Each row of T is roughly a mix of the hidden directions of one of 3 groups.
T (111 x 13):
[[ 28  17   3  11   2 -14  -3 -22   8   0  17  -8  19]
 [-10 -22 -18   4  -2 -30  12  -5  16   5   9  18  -5]
 [ -9   3  16 -20 -16  -3 -19 -17 -18  21  -2  -1 -16]
 [  6 -25   5 -14  29  11 -23  -7   0 -12  -1  -8   6]
 [-10  13   0 -15  13 -11  12  -5 -18   8 -32  10 -15]
 [  1   2  -2   3   7  27  33   3  -9  17  -2  20  -4]
 [ -3  13  -7  -6   3   5  34  -9 -19   3 -12   7 -23]
 [ -8  13   8  -6 -17  10  32  -1   1  20  -9  14  15]
 [ 11   2  -8   2 -15 -14  12  18  25 -16  23 -12  -4]
 [ 18  -2  25  -6  24  -5  -9 -14 -25   5   7  -3  -5]
 [ -1  40  11  -8   6 -12  -5   4  15  -7  -5 -18   0]
 [  3 -25 -23  -1  -4  -4 -28  -7  -2 -11   0 -16 -16]
 [ -5 -20   2 -10 -19 -23  -1   8 -16   7  18 -15 -20]
 [ 13 -32 -15   5 -14  15  12  10   8 -16   3 -10 -11]
 [ 10   5 -33 -10   7  17   6  13  25   4 -12  -5   4]
 [-21  -9  -5 -14  16   5  -2  11 -23  23  -2  20   9]
 [ -5  35  18  -4  -5  14  17  13   0  13   0  -3  15]
 [ -8 -14 -16  -2 -28 -26 -13   2  10   2  19  -6   7]
 [-25   2 -12  -8 -12 -22   2 -14   2  27  -5  15   7]
 [  4   4   3  -6  24   7  -4   5 -32  21   3   6  19]
 [  9   6   7  10  13  -3 -23  19   2 -19  24 -18  -4]
 [-28   4  14 -21  -5  11  -8  14 -14  -9  -6  10 -20]
 [  1  12  18  -2 -26   7  -3  -2 -19   7 -10 -15 -27]
 [  0  -2 -21   4   1   1  -9  20  14 -11  19 -25 -20]
 [  1  10   7 -20  21  12  -6  -2 -22  23 -15   5  16]
 [ 24 -15   3   6  -8 -11  -2 -27  13  13  -9 -18 -11]
 [  9   0 -30   0 -10  19  15  12  24  -4  13  -7   5]
 [ -4 -12   8   0   7  -2  15   5 -27  29 -13   8 -18]
 [-23  10   8  -1  -3 -22  13 -18 -24  -1 -10  17  -7]
 [ 14  12  17   8 -16 -23  -2 -23   4  -4  19  -4 -16]
 [ 35  -3   8  15  -6   8 -14  -9   0   8  15 -17 -14]
 [ -2  27   8 -10 -27  -8   1  -3  -3  17  10   4  24]
 [ 10  14 -13 -20 -25 -10 -10 -20   9  -5 -16 -14  -3]
 [ 12 -39 -12  14  -1  -6   3  -9  12   9  -6 -13 -11]
 [ -4   7 -25   0 -24  -9  -5  14  27  -3   6   7  17]
 [ -5  -6  15 -15   5 -23  -7  -4 -25  13 -13   2 -23]
 [  1 -10 -25  -4 -33  -3  14   6  10   8  19   0  -1]
 [ -5  10   8  -1  -2  -8  35  -3   7  15  -2  27  10]
 [-19 -34 -13   7   4  -8  -8  -8 -12  16   2  17  -1]
 [-22 -14  -3 -26   4  18 -28   4 -11   5  -5   2   4]
 [-23  -3   0  -1  -4 -16  24   8  -1  11  -4  26 -19]
 [ 25  -8  10  -9  11   2 -14 -26  -4  16 -12 -19   4]
 [ -6 -16 -13 -11 -23 -30  -7  10  -3   9  12 -12 -11]
 [-24  -8   2 -22  23  -8  10  -1 -19   4 -20   5  -9]
 [ 14  -2   4  -5 -21  32  26   3   0  -4 -14  -5   5]
 [ 12  27  18   6  18  12  22  11  -2   2  12  13   2]
 [  9 -19 -10  -3 -14  14 -16 -10  -1  20 -18 -25   0]
 [-24   5   2 -20 -21 -11 -16 -13  18  -8   9  12  -9]
 [-12  12  12 -19   7  22   0  16  -3 -17 -25  -1 -10]
 [ 16 -17 -21  -5 -25  21  23  -1   3  -2  -1   0  -8]
 [ 13  23  29   4  -6  -6   0  -6 -20  -8  11  -7 -18]
 [ -4 -24 -14 -12 -14 -25  -9  -3  -2  12  20   0 -17]
 [-27 -21 -11 -12  13   5 -15  13   4 -14  12  16   7]
 [ 27  -3   1  -5   0  24  17   7  -4   7  10  -6 -28]
 [-30  -9 -19 -10 -13  15  -8  18  -8  14  -7   8   5]
 [ 19  -4  20   0  24  14 -28  -6  10   6  -5  11   5]
 [ -6  -6 -18  -2 -27 -18 -10  11  16  -4  18 -20   1]
 [ -9   8 -32   0  17   2   5 -21  15   1 -15  13  11]
 [  0   5 -14   2 -25 -31  -3   3  -9   8  -7 -22 -10]
 [  1   5 -27   4 -21 -20 -14   8  18   3  -4 -16  12]
 [ -1 -34 -11 -10  -2  -2  -6   8   5   3  29 -16  -6]
 [  2  13   0   4  28  19  -6  -9  14  -3 -22  13  18]
 [  9  12   6   3 -20  -8   1  21   8  -6  34  -8  14]
 [ -3 -26 -10  19 -24 -15   0  -4   7   1  16  -5 -19]
 [ 22   1  12  12   8   4  -3   9 -15  -6  34  16   8]
 [  3  34  22 -10  -8  10   6   2 -15   3 -18  -5 -12]
 [ 27  24 -12   5   0  15   7   7   7   6 -23 -15  -7]
 [-23  -6  17   3   3 -21 -22 -11  -1  -5   3  20  20]
 [ -3  -2  -2  -1  12   9  31 -13  -3  15 -17  27  -5]
 [ 12   6 -10  -5   2  34  27  13  12  -4   7   9  -7]
 [-18 -11 -16   1 -16 -22 -12  -8  14  -2  20  16  14]
 [ 22 -21   7  21  10 -14   3  -9   3 -15  18 -10 -13]
 [  2 -13 -17  -7   4  -4  19 -24   2   7 -20  23 -14]
 [-17   0 -35   0 -15  -6   9  -1  20  -6  11   9  15]
 [-14   3   7   2   5 -13  27  -5   3  20  -1  30  10]
 [ 17 -15   6   1  40 -11  10  -9   1   3   0   9   8]
 [  6   2  14 -11  23 -10   4 -12 -22  29  -5  12   4]
 [ 28 -17   9   5  -8  18  -9   7  -8 -26   7 -11   4]
 [  0   1 -14  -8 -26 -27 -14  -1  18 -10   9 -18   2]
 [-12 -15   7 -11  33  24  15  -7  -7  -5   2  11  -2]
 [ -7  11   4  -4 -12 -34 -11 -10   1  11  15  15  18]
 [ -8  14  24  -9  -3  14  -4  13 -26 -10  -5  -4 -23]
 [  7  -8  -2  10  38  10  -9   2  -6 -14  -2  -1 -23]
 [ 11  13  -6  -8  27  23  13  -3   1   5 -27   4  -9]
 [  4  -4  26 -14  15  11 -16  -2 -30  -1  -3  -7 -15]
 [ -5 -27  -6  14 -19 -20   0  -9   5   7  17   1 -21]
 [ -5  27  18 -13  19   0   2   6 -25   2   7  18   8]
 [ 15  27 -10  24 -11   3  -4  -5  13  -5 -14 -16  16]
 [-18  -5 -11 -12 -12   9  12 -17  -4  22 -30   6   0]
 [ 16 -14  -3   0   3 -11 -22   2  -5  11  -3 -37  -9]
 [-14 -33  -6  10  10  17 -21   6 -17   2  -3  -9  -5]
 [  2  17 -21   6  -8   0  -9  -2  30  -2  -8  19  21]
 [-13  -2   8 -16   5   0   8   2 -22  31 -19  13 -11]
 [  2   1 -18  16 -22 -22   9 -12  21  12  14   4   7]
 [  2   4  18  11  -2  11 -19   6  20 -11  10  20  26]
 [-26  -5  12  -9   7 -19  10  -2 -31  -1 -14  -8  -7]
 [ -2  -5   4   4 -14 -26 -22  10  11 -14  20 -15  12]
 [ 10  -8  36   6 -11  -5 -11  10 -19  -1  12 -15 -10]
 [ 10  28   4   3  22   3  12  10   6 -23   4   6  20]
 [ 23 -21  12  13   3  -9  -7 -15   4 -15  13 -17 -17]
 [ -5  -7  -8  -4  32  18  -8 -15  17  -1  -4  18  15]
 [-29 -18 -23   5   7  -4   4   1  -2  25   2  10 -11]
 [ -8  -7  -7   0  29 -13  -7 -22  -7   8 -15  20 -13]
 [-11 -10   8 -20  12   8  26   4 -20   2   1  11 -24]
 [ -4  -2 -14  10  -2 -12  11   1 -16  37   8  14  13]
 [ -7  23 -11  16 -15 -22 -11 -10   8  -3 -16   4  20]
 [ -4 -23  -5   1 -12 -22 -28  -1   9   4  21  -8   7]
 [  1 -21   1   6  26  22  -8  -5 -14  -8 -21  -2 -15]
 [  6  29  18  -5  14  -2  -5   1  -3 -27  18   7   9]
 [  5  -1  18  10   2  15 -22  21  -8 -15  12 -23   9]
 [ -3   4  11   7   0 -24 -10  -9 -25   4 -19 -26  -4]]
Here is one row of each group, with its name. Which group are the others in?
[  9   1  10   0  27  23   4 -11 -11  -7 -28   3 -12]
D
[ 10 -12 -18 -13   5  15  10  -6  13  10  18  23 -20]
U
[ 17 -19  -7  19  -2 -24  14 -17  20   5   7  -2  -7]
A

[-10  -7 -31  -7  -7 -16 -19  -4  12   0   1 -17 -19]
D
[-17  12   0  -4  19   3  -3  -7  10  -5 -19  30  20]
U
[ 27  11   8  19   3 -13  15  -9  19 -21   6  -9  -3]
A
[23  5 18 11 19 33 -4 -8  7 -2  3  8  2]
U
[ -8   6  21   0   6 -20  -2 -17 -30   5 -17   4 -14]
U
[-11 -26   9   2   0   7   1  15 -21  -4  -4  -3 -32]
A
[  8   0   9  18 -27   1  -1   4  -2 -18   8 -20 -26]
A
[ -9 -21 -17   0 -21 -12  -9 -15   4  30   3   1  -1]
A
[-20  14   6  -9 -10 -32 -16 -10  10   7  -9  -6  14]
D
[  4  16   7   2  18  32  21  -2   2  -7 -10  18   2]
U
[-28 -19  -9   0   3  -5 -23 -11 -15  20 -10   2   2]
D
